In the data rows, the value 128 means zero.
Every row has a hidden score. How much higher is the second row's score than the first row's in each pair? 15 means about the same, 30 much higher and 0 much lower. The score is a weighted sum of the row's numbers plus the product of two more (or one squared), each taken from its middle value.
[117, 120, 112, 113, 121, 133, 118, 120, 117, 119, 115, 114, 117, 120, 124, 107, 120]
[119, 143, 125, 137, 121, 144, 116, 151, 141, 115, 133, 142, 112, 149, 168, 138, 113] -> 11
[118, 131, 123, 122, 115, 139, 119, 123, 117, 119, 115, 117, 118, 135, 149, 130, 121]
[109, 138, 118, 122, 114, 111, 104, 147, 118, 117, 130, 118, 118, 113, 109, 114, 106] -> 15
[126, 144, 111, 115, 125, 136, 130, 150, 118, 134, 125, 106, 113, 133, 130, 124, 137]
[206, 177, 100, 104, 242, 112, 239, 154, 157, 218, 105, 136, 158, 110, 107, 173, 204] -> 18
[152, 140, 153, 145, 143, 149, 150, 136, 116, 150, 135, 113, 170, 156, 150, 172, 135]
[116, 138, 122, 116, 106, 147, 117, 138, 120, 123, 128, 121, 117, 145, 155, 130, 119] -> 9
[146, 138, 109, 104, 137, 117, 137, 133, 153, 130, 115, 118, 144, 115, 118, 176, 148]
[113, 106, 112, 112, 115, 122, 119, 104, 121, 110, 121, 114, 113, 121, 110, 127, 115] -> 18
[112, 124, 112, 107, 122, 128, 119, 121, 114, 119, 115, 118, 116, 125, 122, 111, 122]
[106, 136, 114, 106, 114, 117, 114, 138, 116, 118, 126, 121, 116, 119, 116, 126, 123] -> 15
[112, 121, 119, 111, 119, 131, 123, 132, 118, 122, 114, 115, 108, 129, 129, 122, 118]
[118, 126, 125, 130, 116, 116, 115, 137, 121, 115, 124, 125, 110, 112, 122, 112, 114] -> 17
[99, 179, 255, 255, 101, 103, 99, 171, 102, 106, 255, 255, 135, 103, 101, 107, 102]
[104, 144, 140, 138, 103, 118, 102, 138, 108, 107, 132, 142, 119, 107, 107, 112, 113] -> 14
[118, 114, 116, 112, 123, 122, 118, 113, 121, 127, 121, 115, 117, 127, 117, 105, 120]
[165, 142, 113, 108, 155, 124, 154, 133, 124, 165, 125, 119, 255, 122, 130, 197, 155] -> 7
[122, 111, 113, 111, 117, 127, 117, 126, 115, 119, 124, 113, 114, 130, 126, 112, 116]
[124, 124, 146, 136, 115, 131, 117, 127, 142, 119, 127, 131, 125, 135, 141, 118, 125] -> 13
[128, 127, 120, 123, 129, 136, 119, 131, 127, 124, 125, 120, 116, 126, 133, 146, 116]
[110, 120, 118, 136, 116, 125, 115, 132, 131, 113, 116, 118, 111, 127, 136, 127, 111] -> 15
[119, 125, 128, 121, 116, 125, 112, 124, 125, 135, 113, 114, 157, 122, 129, 105, 121]
[122, 125, 116, 121, 118, 124, 112, 126, 118, 119, 128, 114, 114, 122, 121, 121, 114] -> 20
[124, 158, 111, 106, 125, 111, 127, 173, 130, 132, 111, 115, 119, 112, 113, 128, 120]
[118, 117, 118, 114, 119, 120, 130, 118, 114, 125, 119, 110, 145, 119, 141, 104, 130] -> 19
[111, 105, 118, 114, 114, 105, 111, 106, 123, 113, 118, 115, 114, 112, 111, 127, 116]
[138, 107, 112, 129, 139, 155, 136, 107, 121, 133, 115, 118, 120, 154, 159, 107, 137] -> 13
[116, 117, 120, 120, 125, 124, 128, 125, 117, 122, 128, 116, 122, 120, 136, 138, 115]
[107, 177, 126, 115, 111, 105, 115, 193, 118, 108, 131, 124, 111, 108, 107, 115, 120] -> 10
[101, 178, 232, 237, 101, 104, 99, 175, 101, 105, 255, 185, 151, 106, 105, 101, 101]
[129, 110, 122, 117, 130, 125, 119, 110, 125, 122, 117, 111, 113, 136, 127, 109, 133] -> 13
[99, 191, 147, 132, 107, 103, 104, 183, 108, 103, 177, 152, 123, 104, 102, 112, 102]
[113, 171, 120, 117, 112, 110, 110, 159, 114, 109, 130, 124, 114, 116, 110, 121, 111] -> 17
[123, 105, 112, 113, 112, 116, 117, 105, 118, 125, 119, 118, 109, 126, 115, 113, 120]
[111, 116, 120, 112, 124, 133, 112, 121, 123, 118, 124, 111, 119, 125, 121, 107, 113] -> 13
[126, 108, 115, 119, 129, 149, 131, 113, 120, 131, 119, 118, 115, 143, 158, 114, 120]
[126, 157, 122, 105, 123, 129, 131, 160, 122, 122, 112, 115, 113, 129, 123, 132, 119] -> 16
[114, 114, 170, 177, 104, 112, 119, 119, 217, 115, 112, 255, 118, 113, 108, 147, 109]
[124, 116, 114, 116, 119, 124, 127, 117, 112, 120, 124, 111, 125, 127, 139, 108, 114] -> 19
[130, 153, 102, 101, 124, 110, 130, 166, 128, 127, 107, 146, 114, 106, 103, 135, 132]
[116, 118, 112, 114, 118, 122, 123, 112, 121, 115, 115, 117, 113, 126, 129, 113, 116] -> 10
[110, 145, 136, 135, 108, 115, 110, 138, 110, 110, 129, 124, 114, 116, 114, 104, 101]
[112, 175, 127, 128, 109, 109, 109, 172, 117, 115, 124, 122, 113, 107, 104, 114, 109] -> 15
[116, 133, 163, 164, 119, 136, 115, 131, 178, 120, 126, 197, 115, 139, 143, 140, 121]
[146, 149, 141, 140, 145, 147, 155, 132, 128, 132, 128, 120, 158, 136, 135, 190, 144] -> 21
[124, 130, 143, 130, 117, 147, 124, 131, 137, 127, 131, 126, 117, 147, 144, 139, 123]
[112, 117, 119, 109, 117, 123, 106, 121, 125, 123, 114, 110, 121, 132, 120, 109, 121] -> 12
[111, 120, 126, 117, 121, 120, 110, 121, 114, 118, 123, 112, 112, 121, 128, 122, 112]
[128, 112, 125, 132, 126, 146, 132, 108, 117, 131, 115, 115, 121, 155, 158, 109, 130] -> 14
[120, 123, 112, 116, 112, 133, 123, 126, 122, 117, 116, 118, 112, 136, 133, 125, 109]
[222, 101, 126, 119, 181, 169, 200, 101, 122, 221, 109, 112, 115, 154, 168, 112, 196] -> 15
[133, 106, 114, 119, 145, 135, 141, 108, 122, 143, 116, 113, 117, 135, 136, 104, 151]
[109, 175, 123, 125, 106, 105, 111, 171, 118, 114, 129, 130, 111, 109, 108, 121, 111] -> 14
[107, 147, 108, 128, 110, 112, 104, 163, 112, 114, 127, 123, 121, 112, 111, 111, 104]
[164, 104, 123, 130, 154, 139, 166, 104, 115, 168, 113, 114, 128, 143, 153, 100, 173] -> 16
[110, 150, 140, 136, 116, 111, 104, 146, 112, 110, 135, 125, 119, 113, 114, 119, 106]
[126, 143, 118, 120, 116, 123, 122, 132, 117, 113, 114, 112, 109, 129, 130, 130, 120] -> 16
[109, 137, 166, 182, 103, 105, 102, 151, 105, 107, 169, 138, 156, 109, 113, 105, 105]
[132, 136, 115, 113, 132, 135, 119, 133, 124, 128, 122, 109, 148, 127, 117, 163, 132] -> 16
[119, 126, 123, 122, 128, 135, 118, 139, 124, 125, 124, 122, 118, 135, 127, 141, 118]
[123, 106, 116, 120, 125, 149, 134, 111, 115, 128, 114, 123, 117, 185, 174, 114, 140] -> 13
[118, 149, 118, 114, 122, 118, 114, 139, 121, 110, 120, 120, 110, 117, 123, 128, 119]
[123, 126, 118, 113, 124, 117, 128, 132, 122, 118, 114, 117, 110, 117, 124, 131, 137] -> 22
[120, 114, 111, 112, 124, 116, 109, 115, 114, 116, 132, 130, 117, 134, 115, 117, 116]
[109, 111, 143, 150, 106, 108, 111, 118, 152, 111, 112, 164, 120, 106, 108, 143, 111] -> 18
[99, 174, 242, 205, 106, 103, 99, 177, 99, 101, 255, 255, 132, 102, 102, 101, 102]
[98, 142, 242, 241, 104, 109, 101, 150, 102, 108, 236, 140, 183, 107, 107, 102, 99] -> 9
[111, 153, 119, 124, 112, 114, 108, 153, 115, 111, 125, 122, 110, 112, 116, 117, 111]
[117, 129, 149, 136, 121, 133, 121, 124, 130, 123, 120, 142, 115, 142, 136, 139, 122] -> 17
[120, 112, 113, 111, 130, 128, 123, 110, 116, 118, 121, 110, 115, 133, 128, 113, 118]
[118, 130, 137, 137, 116, 128, 125, 123, 141, 114, 119, 138, 114, 134, 134, 151, 120] -> 16
[131, 158, 113, 113, 138, 108, 137, 166, 128, 124, 114, 126, 112, 108, 111, 130, 123]
[129, 104, 120, 114, 123, 115, 122, 104, 127, 110, 122, 116, 119, 117, 113, 109, 113] -> 13
[130, 161, 113, 108, 129, 104, 122, 178, 138, 133, 114, 134, 121, 109, 103, 135, 120]
[109, 123, 121, 129, 109, 115, 110, 111, 124, 115, 115, 125, 115, 117, 124, 132, 115] -> 17
[100, 134, 141, 145, 107, 124, 101, 123, 107, 103, 145, 122, 139, 119, 110, 106, 109]
[122, 114, 115, 117, 122, 125, 116, 117, 115, 123, 110, 111, 116, 136, 133, 117, 113] -> 13
[119, 104, 132, 106, 119, 120, 122, 100, 118, 126, 124, 112, 115, 126, 127, 115, 128]
[215, 144, 99, 99, 191, 125, 187, 145, 157, 214, 109, 126, 255, 120, 115, 224, 190] -> 12
[118, 127, 107, 108, 123, 115, 128, 130, 122, 116, 114, 119, 114, 113, 114, 119, 114]
[148, 103, 116, 120, 126, 156, 135, 101, 112, 119, 118, 113, 113, 129, 142, 111, 141] -> 25
[120, 118, 106, 117, 111, 135, 110, 123, 123, 119, 126, 112, 116, 128, 124, 111, 118]
[118, 114, 118, 122, 121, 162, 132, 117, 118, 127, 113, 113, 118, 151, 152, 108, 133] -> 15
[195, 104, 113, 116, 189, 121, 180, 106, 120, 179, 120, 113, 128, 125, 127, 115, 190]
[117, 110, 121, 121, 118, 135, 112, 112, 122, 118, 116, 115, 113, 129, 131, 117, 119] -> 12
[120, 113, 120, 117, 124, 146, 136, 108, 115, 119, 116, 125, 113, 133, 160, 112, 125]
[139, 132, 114, 117, 141, 118, 144, 143, 120, 141, 112, 116, 168, 125, 120, 191, 140] -> 8
[126, 129, 116, 120, 110, 143, 121, 125, 123, 116, 120, 118, 114, 136, 140, 134, 118]
[144, 140, 106, 108, 153, 112, 145, 153, 141, 148, 111, 120, 137, 119, 117, 144, 141] -> 14
[117, 127, 121, 124, 118, 134, 123, 117, 116, 107, 125, 120, 113, 127, 130, 121, 125]
[119, 117, 119, 114, 110, 118, 116, 118, 110, 114, 116, 123, 114, 121, 126, 120, 115] -> 15
[111, 111, 128, 129, 129, 122, 116, 125, 138, 117, 126, 129, 115, 138, 126, 137, 123]
[116, 117, 113, 120, 121, 142, 115, 107, 124, 125, 121, 112, 114, 121, 120, 112, 115] -> 16
[112, 114, 109, 114, 114, 122, 118, 125, 130, 111, 118, 126, 115, 120, 120, 118, 121]
[113, 110, 119, 121, 118, 124, 117, 119, 121, 114, 118, 115, 116, 129, 123, 122, 113] -> 14
[126, 127, 135, 129, 132, 141, 128, 130, 133, 128, 119, 115, 146, 129, 140, 173, 126]
[120, 134, 134, 135, 124, 181, 127, 130, 121, 123, 129, 132, 115, 182, 162, 121, 118] -> 23
[141, 134, 112, 108, 129, 128, 136, 136, 125, 123, 119, 115, 153, 123, 124, 171, 137]
[114, 130, 114, 116, 115, 122, 116, 131, 120, 109, 120, 114, 115, 117, 128, 114, 116] -> 14
[123, 111, 135, 123, 133, 149, 122, 113, 121, 123, 117, 133, 113, 151, 148, 107, 120]
[112, 101, 113, 119, 118, 108, 114, 102, 122, 117, 119, 117, 109, 107, 105, 122, 129] -> 20
[143, 157, 169, 162, 139, 212, 140, 143, 174, 134, 171, 247, 120, 230, 215, 147, 136]
[124, 112, 127, 122, 124, 143, 121, 107, 122, 131, 112, 118, 111, 133, 134, 113, 129] -> 5
[112, 101, 114, 116, 110, 108, 112, 102, 116, 114, 118, 116, 114, 107, 107, 126, 111]
[113, 117, 112, 112, 116, 128, 109, 115, 111, 127, 126, 112, 119, 120, 124, 106, 113] -> 11
[123, 132, 133, 114, 145, 144, 141, 126, 124, 125, 124, 112, 161, 122, 137, 191, 134]
[129, 117, 114, 123, 116, 124, 110, 119, 117, 114, 116, 123, 111, 133, 129, 118, 108] -> 5
[255, 104, 127, 130, 225, 133, 240, 107, 125, 255, 113, 117, 122, 147, 136, 102, 255]
[171, 113, 120, 123, 165, 144, 155, 104, 118, 156, 116, 117, 124, 142, 136, 108, 158] -> 10
[122, 130, 120, 117, 122, 122, 127, 128, 125, 119, 114, 115, 113, 139, 122, 132, 116]
[133, 120, 114, 120, 115, 123, 122, 120, 120, 117, 117, 109, 153, 123, 117, 106, 123] -> 7
[110, 127, 126, 123, 112, 122, 108, 119, 128, 115, 119, 119, 122, 127, 126, 131, 118]
[118, 120, 125, 128, 122, 118, 140, 115, 116, 126, 120, 115, 138, 133, 126, 104, 132] -> 14
[155, 146, 112, 107, 155, 111, 163, 138, 120, 142, 112, 118, 161, 122, 120, 206, 155]
[113, 117, 113, 122, 118, 130, 116, 119, 124, 117, 117, 117, 112, 134, 120, 134, 115] -> 13
[126, 119, 116, 109, 124, 121, 119, 114, 114, 120, 119, 112, 122, 138, 122, 108, 128]
[119, 153, 114, 111, 125, 124, 131, 180, 115, 120, 119, 112, 116, 135, 120, 138, 137] -> 17
[119, 126, 119, 125, 112, 129, 108, 123, 122, 119, 128, 112, 116, 115, 129, 130, 116]
[117, 120, 106, 106, 119, 118, 127, 111, 117, 116, 127, 115, 119, 121, 118, 105, 116] -> 15
[122, 111, 120, 119, 137, 137, 134, 107, 121, 136, 123, 115, 113, 146, 129, 115, 125]
[118, 106, 113, 122, 108, 121, 111, 111, 118, 117, 116, 113, 115, 114, 111, 125, 115] -> 8
[117, 120, 108, 122, 118, 124, 118, 125, 116, 117, 116, 109, 112, 135, 137, 115, 115]
[126, 163, 118, 108, 116, 141, 123, 170, 122, 140, 124, 114, 115, 123, 117, 130, 125] -> 20
[123, 108, 123, 121, 115, 120, 115, 115, 114, 115, 115, 112, 125, 132, 139, 109, 125]
[113, 111, 116, 121, 126, 133, 134, 113, 131, 118, 115, 109, 116, 130, 130, 115, 122] -> 16
[104, 103, 127, 112, 110, 105, 106, 101, 135, 102, 116, 125, 116, 107, 104, 134, 106]
[119, 108, 126, 117, 115, 136, 116, 113, 118, 110, 114, 118, 119, 133, 139, 120, 120] -> 17
[119, 112, 116, 113, 110, 120, 119, 125, 115, 120, 125, 118, 109, 113, 121, 113, 118]
[131, 134, 102, 101, 130, 123, 124, 127, 121, 127, 114, 115, 162, 120, 122, 182, 128] -> 11
[109, 118, 116, 125, 115, 117, 121, 131, 117, 109, 126, 108, 115, 127, 116, 111, 107]
[136, 106, 118, 120, 119, 110, 123, 106, 117, 119, 121, 111, 116, 121, 131, 114, 129] -> 15
[131, 155, 106, 105, 122, 107, 122, 145, 130, 128, 111, 141, 112, 112, 114, 128, 132]
[138, 104, 114, 109, 128, 137, 138, 106, 118, 142, 115, 109, 120, 136, 143, 112, 133] -> 16
[141, 108, 125, 111, 137, 131, 149, 111, 115, 144, 123, 116, 118, 129, 133, 114, 139]
[124, 126, 123, 122, 117, 125, 117, 139, 118, 115, 131, 112, 120, 128, 123, 164, 108] -> 16
[120, 123, 119, 119, 115, 115, 121, 117, 116, 125, 119, 118, 112, 125, 128, 125, 111]
[120, 114, 118, 122, 121, 128, 116, 112, 124, 115, 118, 110, 114, 132, 129, 107, 119] -> 15
[122, 121, 112, 111, 122, 121, 125, 115, 124, 128, 121, 111, 118, 127, 124, 108, 126]
[124, 125, 115, 117, 117, 124, 108, 128, 118, 108, 120, 116, 113, 117, 127, 118, 119] -> 16
[116, 129, 122, 117, 116, 150, 119, 123, 129, 125, 117, 115, 110, 133, 134, 119, 122]
[99, 163, 242, 239, 103, 101, 99, 166, 102, 102, 255, 240, 136, 102, 101, 101, 101] -> 18
[135, 150, 137, 138, 130, 148, 124, 143, 150, 130, 144, 154, 113, 158, 165, 132, 132]
[131, 123, 118, 114, 124, 136, 119, 118, 118, 125, 117, 117, 142, 133, 139, 104, 122] -> 8
[106, 139, 133, 132, 103, 118, 109, 128, 112, 110, 126, 122, 131, 116, 113, 102, 106]
[124, 107, 111, 116, 119, 118, 119, 110, 122, 126, 123, 117, 120, 126, 128, 114, 134] -> 15
[128, 110, 118, 113, 129, 134, 121, 113, 109, 123, 119, 112, 114, 127, 133, 113, 125]
[125, 130, 125, 124, 132, 146, 128, 128, 125, 128, 118, 113, 147, 138, 123, 153, 140] -> 15
[255, 164, 99, 101, 255, 105, 255, 133, 167, 255, 106, 126, 255, 108, 111, 255, 255]
[112, 105, 121, 111, 106, 111, 112, 104, 122, 110, 118, 122, 108, 108, 114, 115, 113] -> 14
[135, 149, 132, 136, 125, 146, 130, 157, 124, 133, 137, 119, 118, 133, 137, 130, 118]
[125, 113, 118, 116, 112, 125, 121, 119, 118, 116, 120, 108, 113, 127, 126, 111, 114] -> 14
[255, 132, 101, 104, 255, 116, 207, 143, 138, 255, 107, 118, 255, 112, 117, 247, 255]
[116, 118, 111, 122, 119, 124, 112, 114, 115, 117, 113, 112, 113, 122, 136, 114, 129] -> 16
[120, 137, 107, 115, 104, 115, 108, 153, 128, 114, 115, 118, 113, 116, 113, 117, 121]
[111, 113, 112, 114, 115, 131, 119, 111, 116, 117, 122, 114, 120, 117, 121, 112, 116] -> 18
[118, 121, 122, 119, 115, 130, 116, 133, 124, 110, 126, 118, 118, 132, 127, 135, 123]
[149, 101, 115, 113, 154, 130, 160, 102, 120, 149, 122, 117, 118, 113, 129, 102, 129] -> 17
[109, 144, 125, 116, 116, 123, 118, 145, 118, 115, 119, 112, 113, 123, 124, 122, 116]
[143, 170, 135, 135, 135, 168, 132, 163, 117, 134, 136, 116, 120, 148, 165, 141, 135] -> 14
[119, 116, 113, 117, 118, 122, 109, 112, 123, 118, 121, 116, 120, 126, 118, 124, 115]
[154, 113, 114, 123, 137, 147, 140, 102, 128, 140, 114, 109, 113, 148, 136, 112, 133] -> 22
[114, 145, 137, 140, 104, 112, 103, 147, 114, 105, 134, 135, 119, 113, 116, 102, 106]
[206, 142, 109, 113, 197, 122, 201, 126, 120, 177, 118, 118, 255, 126, 123, 255, 183] -> 21
[116, 123, 115, 121, 123, 121, 115, 117, 121, 118, 122, 118, 117, 138, 127, 131, 119]
[243, 146, 100, 105, 255, 121, 255, 133, 130, 255, 112, 117, 255, 123, 105, 229, 242] -> 15
[117, 126, 120, 116, 121, 121, 121, 131, 117, 120, 117, 113, 127, 140, 131, 105, 116]
[119, 112, 118, 120, 121, 157, 132, 108, 110, 127, 118, 119, 114, 148, 173, 119, 134] -> 21
[119, 123, 119, 119, 109, 125, 118, 117, 125, 115, 118, 116, 111, 121, 130, 107, 116]
[104, 178, 157, 144, 102, 103, 101, 196, 104, 101, 249, 208, 113, 103, 103, 109, 104] -> 18
[99, 176, 255, 255, 100, 103, 98, 184, 101, 101, 255, 248, 147, 102, 103, 104, 100]
[178, 144, 115, 129, 173, 123, 196, 141, 123, 178, 125, 112, 255, 129, 146, 210, 164] -> 5
[122, 130, 118, 112, 129, 120, 124, 126, 114, 128, 112, 115, 113, 119, 124, 137, 125]
[145, 138, 105, 105, 151, 116, 156, 150, 121, 165, 116, 121, 149, 123, 114, 169, 158] -> 15
[98, 150, 255, 255, 101, 107, 99, 147, 101, 102, 255, 222, 146, 101, 104, 105, 101]
[120, 106, 114, 112, 129, 128, 124, 105, 121, 117, 116, 117, 118, 130, 127, 113, 125] -> 11
[255, 150, 105, 100, 255, 110, 255, 152, 187, 255, 105, 124, 255, 106, 110, 204, 255]
[248, 105, 116, 122, 239, 163, 233, 106, 121, 235, 111, 117, 122, 161, 169, 114, 222] -> 19
[122, 117, 111, 114, 117, 124, 122, 119, 117, 115, 122, 117, 117, 126, 122, 109, 111]
[131, 131, 156, 154, 132, 155, 117, 143, 156, 123, 127, 132, 125, 153, 169, 149, 132] -> 13
[114, 117, 122, 117, 111, 125, 114, 119, 111, 123, 117, 111, 114, 121, 131, 100, 120]
[125, 118, 112, 116, 114, 124, 115, 126, 118, 122, 111, 116, 124, 134, 128, 108, 121] -> 13
[106, 107, 128, 131, 111, 104, 109, 104, 127, 105, 110, 141, 118, 109, 103, 139, 112]
[118, 118, 116, 125, 112, 122, 125, 140, 131, 116, 126, 118, 119, 138, 129, 133, 122] -> 11
[119, 127, 120, 128, 119, 139, 114, 126, 117, 124, 130, 119, 114, 121, 141, 114, 118]
[131, 121, 132, 121, 136, 127, 131, 115, 123, 125, 120, 118, 130, 126, 136, 105, 128] -> 14
[128, 140, 146, 131, 129, 165, 124, 126, 163, 123, 140, 159, 122, 154, 167, 140, 127]
[105, 134, 136, 135, 104, 116, 108, 136, 109, 103, 118, 116, 129, 114, 114, 105, 112] -> 17
[98, 169, 220, 213, 101, 107, 98, 152, 102, 100, 229, 142, 172, 110, 111, 102, 100]
[104, 165, 139, 156, 110, 103, 103, 166, 104, 103, 157, 172, 118, 104, 104, 108, 101] -> 12
[128, 114, 126, 136, 111, 131, 124, 118, 122, 127, 120, 116, 121, 135, 130, 114, 119]
[191, 105, 121, 123, 179, 141, 184, 107, 121, 165, 115, 112, 122, 127, 134, 105, 194] -> 26
[229, 107, 126, 124, 237, 172, 250, 105, 115, 243, 116, 113, 125, 175, 178, 113, 206]
[125, 110, 121, 111, 123, 122, 132, 107, 117, 123, 125, 122, 116, 121, 128, 111, 121] -> 12
[204, 104, 120, 120, 186, 133, 214, 106, 125, 219, 117, 115, 116, 153, 152, 106, 210]
[113, 132, 118, 115, 117, 127, 118, 130, 122, 111, 114, 114, 112, 127, 135, 130, 123] -> 11
[111, 116, 133, 112, 115, 121, 106, 136, 121, 109, 116, 112, 122, 120, 121, 105, 109]
[103, 103, 130, 131, 106, 104, 110, 104, 124, 107, 112, 130, 115, 106, 103, 127, 105] -> 18
[104, 138, 203, 190, 107, 109, 103, 150, 104, 103, 184, 136, 158, 110, 107, 104, 105]
[220, 142, 107, 115, 203, 127, 200, 143, 128, 191, 113, 114, 255, 128, 120, 241, 207] -> 17
[117, 103, 114, 114, 109, 116, 118, 102, 122, 122, 127, 114, 113, 108, 110, 118, 115]
[114, 121, 115, 122, 115, 136, 119, 115, 116, 119, 120, 110, 113, 133, 127, 114, 121] -> 16
[120, 134, 149, 147, 135, 141, 141, 131, 142, 144, 125, 120, 146, 148, 139, 170, 132]
[125, 110, 123, 125, 138, 172, 132, 107, 111, 126, 110, 123, 117, 156, 162, 113, 126] -> 5
[122, 133, 142, 134, 108, 131, 112, 131, 146, 115, 131, 162, 117, 122, 130, 152, 121]
[122, 175, 114, 115, 121, 124, 124, 169, 118, 127, 114, 116, 114, 132, 118, 128, 130] -> 21
[136, 144, 107, 106, 129, 114, 124, 141, 131, 141, 115, 130, 119, 108, 116, 151, 121]
[107, 139, 113, 122, 125, 144, 111, 137, 114, 116, 121, 119, 114, 153, 153, 120, 119] -> 16
[116, 111, 125, 122, 107, 110, 106, 108, 122, 110, 119, 113, 117, 112, 107, 124, 105]
[133, 121, 121, 112, 123, 117, 115, 113, 124, 114, 118, 114, 117, 128, 120, 121, 108] -> 15
[119, 121, 116, 120, 123, 127, 114, 123, 124, 122, 133, 113, 126, 123, 131, 101, 122]
[112, 116, 121, 119, 110, 107, 110, 112, 128, 113, 108, 133, 117, 114, 111, 137, 112] -> 17
[100, 147, 175, 198, 103, 107, 104, 154, 103, 102, 170, 138, 152, 109, 113, 100, 105]
[122, 127, 130, 120, 119, 127, 114, 127, 121, 122, 117, 115, 170, 134, 122, 99, 125] -> 10
[105, 146, 130, 142, 101, 115, 108, 134, 115, 110, 130, 114, 138, 122, 117, 107, 108]
[101, 146, 140, 142, 109, 121, 104, 132, 117, 103, 143, 129, 134, 123, 115, 107, 109] -> 14
[125, 120, 121, 121, 114, 125, 116, 118, 116, 124, 120, 113, 124, 121, 129, 111, 113]
[117, 133, 135, 128, 124, 149, 119, 131, 140, 117, 128, 138, 116, 148, 136, 135, 120] -> 21
[112, 118, 118, 124, 112, 135, 114, 124, 122, 115, 114, 113, 120, 125, 126, 126, 115]
[126, 119, 128, 117, 123, 128, 111, 125, 117, 114, 118, 118, 117, 126, 126, 109, 119] -> 14
[107, 119, 125, 116, 123, 124, 110, 124, 118, 113, 118, 112, 124, 122, 122, 114, 109]
[105, 146, 135, 127, 103, 123, 110, 126, 110, 101, 132, 120, 131, 116, 123, 107, 105] -> 14
[255, 103, 134, 119, 255, 150, 233, 104, 123, 255, 107, 114, 126, 155, 148, 107, 255]
[119, 124, 115, 121, 116, 122, 129, 120, 125, 114, 115, 130, 122, 121, 143, 134, 121] -> 19
